Named turns come first, each shown by rows before and after it. Which turns, in which order, take the first row of each pair that follows to the second? Write the first one first, as in the answered first pair.
T (before |-> after):
[-10  13 -11  -4 -10  15  -8  13 -23  12  15 -16  19   3  -6  -9  35   6
   2] |-> [  1  10  -4   8   2  -3 -15   6 -40   2  11  -4  16  15  -1 -18  23  19
  -7]
[ -9   2   2  12  12   0   5  -1  -4  -6  -5   5   1   6  -2  -5  -4  -5
 -14] |-> [-10   0  -1   6  14   4   4  -3   6  -5  -8   1  -1   4  -4  -2  -6  -7
 -13]
[ -6  38  -2  10 -54  -4  -3  55 -79  51  29  10  35   4 -26 -29  20  25
  23] |-> [ 11  18  12  36 -22 -41 -17  30 -92  15   3  25  11  37  -2 -48 -26  51
   5]
H (before |-> after):
[  3  17 -12  12   5 -20  -2  14 -26 -14  10   9   5 -20 -34  12  32 -27
  -9] |-> [-15 -13  -9 -18  -8  27   1  -9  38  -8  -6 -16 -22 -16  -8  20  -1 -33
   5]
[ 16 -37  25  18  23 -12  -9 -23   0  -9  -2   5 -36  31  15 -21 -18  18
 -20] |-> [  6   7  10  11  -7  -3   4  15 -34  30  41   5  15  -1 -22  -7  52   5
  -8]
[-11  -8  -9 -13   7   7  -3  -4  32   4 -12  -3 -11  -3   0   2  -4 -18
   3] |-> [  4   3  -9   7  22 -25  -8   1  -8 -15 -13  15  -4   0  -9  -6   1  -7
 -13]
F (before |-> after):
[ 11   1   4  13  14  -6  -8  -5 -23  -2   4  10   1  13  -3 -12   1   9
 -13] |-> [  7 -10   6   7  11   5 -10 -18 -10  -2   0   6  -6  20   8 -12 -13  14
 -10]
[-14  43 -28  11 -11 -13  -2  18 -13  19  22   2   4 -28 -35   1  45 -35
  -9] |-> [ -2  39 -15  17 -14 -27  -4   5 -44  30  34  18  15   2  -8 -26  35   7
 -15]
[ 14  -8  -5  11   9 -10   2   0 -24  -1  -1   9  -1  31   7 -20  -9  21
 -16] |-> [  4 -19  -3   2   7   5   1 -10   2  -2 -10   1 -13  32  13 -15 -25  16
 -10]

(two turns a pair)
[  5 -14 -11 -17  18  -6  13   0  51 -36 -19 -16 -25 -32   6  20 -24 -25
  -5] |-> [  7  25 -25 -10   1 -21  20  33  -1 -14  16  -3  19 -52 -25  18  31 -23
  -5]
T, F
[ -2   4  13  16  26 -21  20  -8 -10  -1  -4  20  -8  13  -1   1 -21  -7
  -9] |-> [ -6  18   8  12  11 -13  26   2 -25  21  15  17  12   2  -8   0   5 -11
  -1]
H, T
[-10  -5   9  11   8 -15   0  -4 -19 -25  -3 -10 -33  10 -24   0   3  15
 -22] |-> [-15   5   5   4 -10  -5   5   8 -26  -2  17 -11 -11  -3 -32   0  30  16
 -16]
H, T
[ -5  37 -15   1   3 -11 -10  21 -18  -5  -2   5  27  -1 -17  -6  11  13
  -1] |-> [-22  26 -17 -17  -5  19  -6  19  22  -2 -11 -14  12 -12 -13   7   0  -9
  12]
H, F
[  6  -5   0 -51  -3  12   7 -12  62  10  -9 -13  -9   1  -9   2  -6   0
   9] |-> [ 28   0   5 -15  28 -45  -4 -13  12 -19 -17  16 -12  20  -7 -15 -17  22
 -16]
H, F
[ 10  25   2  -4 -10  -2   2 -16 -42  10   9  19   5   3  -3   8 -15  14
 -19] |-> [  6  18   4 -13 -21  16   5 -19 -32  24  15  13   9   4   4   7 -12  16
 -12]
F, H
[-18 -17   7 -11  -9  34  -3  -8  32   8 -15 -13 -28  19  23  -8 -20  -2
  12] |-> [  2   8  -2  24  26 -22 -12  10 -13 -32 -25   8 -32  10 -10   1 -12 -16
 -11]
F, H
[ -2  13  -9   7  -6   6   7   9 -16   6   4   9  22  -6  -5  -5  28  -7
   1] |-> [ -6 -13  -1  -4 -10  25   6  -9   7  11  -6   3   8  10  25 -16   0   9
   4]
F, H
[ -3 -20  -9  26   0  18   3 -24  30   3   1   6 -18  22  21  -2   3 -12
  11] |-> [ -5  -3 -18  20 -16  26   9 -12  20  18  18   4  -3   8  10   3  31 -19
  17]
H, H
[  2  -8   3 -14   8  14   0 -11  39  -9  -3 -19   1   2  -5  22 -20  -6
   5] |-> [ 12  -6   7   7  25 -14  -9 -10  13 -29  -8  -6  -3   9  -7  15 -27   1
 -11]
T, H
[ -2  -8   6 -20  22  60  -3  -7  60   8  -2 -34  -3  -4  38  18  -6  22
  38] |-> [  8  40 -14  -2  27  25   5  35   8  -4  16 -22  24 -42 -24  37  49  -7
  30]
F, F
[ -1  11 -10  -7  -7  10  19  32  -2  15  18  -7  10  -7   4  23  18 -13
  20] |-> [ 16   5  -2  18  18 -25   9  22 -33  -4  11  10   4  12  12   5   2  11
   0]
T, T
[-15  12   1 -14 -21  12  16   4  -6  29  11   1  23 -14  -5 -16  24  -5
  11] |-> [ -7   0  14  -5 -13   0  11 -11 -17  24   6  12  17  13  16 -33   0  25
   4]
T, F
[ 19 -23  11   8  23   7   4 -25  32  29 -15  24 -30  10  24 -32 -11   5
   5] |-> [ 13  -5  -7   6  26   4  12   1  38  15 -21  12 -28 -30 -23   0  19 -44
   7]
F, F
[  3  54 -15  21   6 -26  14  29 -19   7  21   7  15 -15 -59   5  10 -28
  14] |-> [ 16  28   0  38  36 -51  -1   6 -12 -29 -10  16 -17  10 -35  -7 -37 -16
   1]
H, H
[  9  14 -10  12  10 -34   9   0   0 -38 -17  -2 -22   1 -16   9  -9 -28
 -12] |-> [ -6  24 -18 -15 -23   4  19  10  16   6   7 -16  -1 -14 -16  16  23 -32
   8]
F, H
[  9  11 -28 -33 -10 -12   1  -1 -18 -31 -27 -20 -10   8 -16  -6 -25 -28
  35] |-> [ 13  20 -29 -30 -15 -19   0   8 -36 -23 -16 -13   3   4 -24 -12  -8 -24
  32]
T, F
[ -6   3  28   3 -22  16   5 -14 -26   0  12   0  17  36  12  -2  -1  23
 -17] |-> [ -7  10  23   5 -24  13   5  -8 -32   5  17   3  22  31   5  -1   9  22
 -16]
T, H
[ -9   8   1 -11 -20  28   6   4   8   4   9 -15   7  -3   4   5   2   4
  23] |-> [  2  15   3   5 -11   1   3   6 -28  -3  14   3  18   5   2  -7   6  20
   8]
T, T
[  0   7   7   6  11 -17  -6   6  -6 -24 -16   2  -8  -4 -23   2 -10 -20
  -4] |-> [ -4  17   3  -1  -2 -11   1  17 -13  -2  -1   1   8 -11 -30   4  12 -19
   2]
H, T
[  9 -14  14   1  -7  -4  -7 -11 -24  12  18  15  11  23  28 -33   0  48
  -3] |-> [ 12   1   5  -1 -15  -7   0   4 -35  19  27  13  24  10  10 -27  23  40
   1]
T, H
[  3 -21   9  26  22 -17  -6   9 -16 -19 -28   7 -28  12  10   2 -39   6
 -19] |-> [  3  10  -5  27   9 -21   3  39 -45  -5  -3  12   2 -14 -23  14   7 -12
 -17]
T, H
[-10   1 -14 -18  17  -1 -18  17   4  29  14 -19   6 -46 -21  -8   8 -11
  22] |-> [-13 -16  -9 -20  25   4 -20   3  27  14  -4 -26 -15 -38  -7  -7 -17 -12
  22]
H, T
[ -8 -14   3 -25  29 -20   0  -4  35 -40 -40  13 -33 -18 -20  -4 -48 -32
 -15] |-> [-11   7 -10 -23  28 -25   4  15  20 -36 -30  11 -17 -36 -45   8 -18 -49
 -14]
F, T
[ -2  10   9 -35 -15  52   3 -15  69  19  -6 -17 -22  -7   9  19 -16 -16
  19] |-> [ 29  -2  22   5  34  -8 -15 -34  30 -23 -29  10 -41  27  23  -1 -55  11
  -7]
T, H
[-24 -35   0 -33 -15  41  24 -25  57  39  -3 -17  -9   3  31  -7  -6   1
  15] |-> [-19  15 -20 -16 -20  14  31  21   0  42  25  -4  29 -37 -27  12  59 -26
  13]
F, T
[-22 -30  12  -6  -6  41  15 -17  64  23 -21 -43 -23  22  48   5 -17  -3
  26] |-> [-13  31 -16  14   4   3  22  40   8  10   1 -34   9 -34 -33  35  59 -50
  21]
F, F
[ -4  13  -4  -5 -11   8  10   8   3  24  19  -3  19 -15 -15  11  28 -10
   1] |-> [  0   0   9  -3 -13   4   2  -4  -7  32  21   7  23   8  13  -7  15  19
   0]
F, F
[-13  19  17  25 -23 -12  13 -31 -51   3   0 -10  28  11  14 -17 -17  42
  -6] |-> [-33   1  19   0 -34  28  18 -43   3   8 -13 -28   9   9  27  -9 -36  30
   6]
F, T
[ 10 -21  15  31   3 -46 -11  20 -36 -22 -26  14   3  23   0  -7  -7  -5
  -9] |-> [ -2  -2   6  12 -33 -19   4  38 -40  19   6   2  36   5 -11  -2  36 -11
   7]
H, T
[  5  14  -8  14  24 -22   7  13 -15 -42  -2   9  -6 -16 -21  16  -3 -27
 -15] |-> [ -1   5  -7  10  23  -7  11   7  11 -43  -9   0 -17 -18 -13  23 -15 -34
  -8]
T, T
[  1  26 -28  -4 -11  29   9   6  11  12  17   9  28 -44   2  48  25 -10
  -5] |-> [  9   5 -22   9  25  10  -4 -11  31 -29 -20   9 -11 -36   9  53 -17 -20
 -20]
H, F
[ 21  -5  -1  -2  11 -47 -12 -22 -27 -55 -13  38 -31  27   6 -19 -37  11
 -20] |-> [ -3  -4 -17 -25   5 -11  -4 -12  30 -61 -28  10 -53 -10 -18  19 -27 -42
  -4]
T, F
[ -2   8  -1   0 -13  -8   2  10 -34 -21 -10  -6 -23 -32 -36  29  10 -36
   1] |-> [-12  -6   2 -18 -22  19   4   1   0 -13 -13 -19 -38 -31 -24  27  -2 -40
  11]
T, H
